(in the rows, 128 means zero)
Each path is a new rotation, seen through one point. The rows after it are directions, each followed by how far the rotation turns it, in degrees a step (0 if it stays put).
Each turn is a multiple of 5 degrees from 10 to 175, or 0.
Each row of a path follows its step; steps can be skipped.
path 1
step 0: [136 130 128 135 125 126 128 135 132 134 115 132 126 117 131 123 118 127
 130 130 122 129 127 126 115 115 127 126 118 134 124 130 126 120 130 136
 134 121 132 137 137 127 130 131 140 121 129 121 140 127 129 133 113 127
 138 118 134 128]
step 1: [124 133 135 130 121 133 130 129 122 125 130 133 132 130 129 137 128 128
 125 120 116 122 133 127 131 132 138 135 119 121 145 125 125 140 123 128
 137 129 124 121 138 120 142 129 127 129 133 125 131 130 119 143 134 136
 137 129 125 121]
step 2: [133 127 119 131 127 118 124 129 138 133 131 129 131 131 137 142 129 129
 118 133 127 139 130 121 137 129 123 123 132 124 131 134 128 122 141 135
 129 120 120 121 120 130 126 123 130 125 130 123 134 127 118 132 142 109
 132 128 131 127]
step 3: [122 111 134 130 135 131 135 129 134 124 123 140 139 124 128 132 139 127
 124 126 131 126 123 124 130 138 125 131 123 136 120 126 128 121 120 121
 127 125 132 125 119 124 124 136 124 134 125 112 115 125 137 142 127 127
 131 131 130 131]
step 4: [137 133 139 132 126 126 133 132 136 123 124 128 123 123 129 124 133 120
 120 131 127 130 129 126 129 128 132 131 143 136 135 121 118 125 139 126
 130 139 124 123 135 144 130 122 130 142 128 120 131 121 135 121 115 128
 125 116 129 124]
step 5: [129 142 138 130 116 126 120 126 121 122 127 128 125 124 136 136 127 136
 131 123 120 116 127 129 128 132 132 124 122 137 131 131 118 116 128 120
 130 117 135 122 132 128 122 140 113 124 126 137 124 128 119 124 121 126
 126 130 132 131]
step 6: [122 127 121 136 123 134 122 135 133 134 136 124 129 128 125 124 120 132
 123 122 137 144 121 123 116 116 127 138 126 122 131 134 124 136 137 127
 128 126 133 124 126 133 133 146 127 128 131 123 133 122 116 135 121 125
 122 131 135 122]
step 7: [122 119 133 120 128 140 124 128 130 118 114 142 117 140 135 129 132 130
 129 129 129 122 129 131 132 125 119 131 126 120 125 132 121 133 126 137
 127 127 122 123 122 122 131 123 119 136 116 132 136 117 123 136 132 127
 131 129 124 119]
step 8: [135 131 123 117 119 122 138 141 139 136 130 132 126 124 127 118 124 134
 123 136 119 130 122 109 126 126 122 128 130 124 135 124 133 113 129 125
 132 120 130 127 127 124 125 117 129 134 122 123 127 120 136 126 133 130
 126 136 127 125]
step 9: [120 130 124 121 119 138 139 119 131 116 130 132 134 113 134 128 133 129
 127 132 119 125 122 130 130 131 134 134 133 124 132 128 135 116 126 127
 120 139 130 129 128 133 124 131 128 125 124 132 123 141 120 143 118 128
 133 118 125 129]
Speeds:
[127 127 126 127 127 126 130 128 126 132 130 129 127 128 130 129 127 126
 131 132 129 127 129 127 129 130 129 129 129 130 129 128 130 125 127 127
 126 130 128 128 128 130 126 128 127 131 125 127 126 127 131 129 126 128
 127 125 127 128] : 70
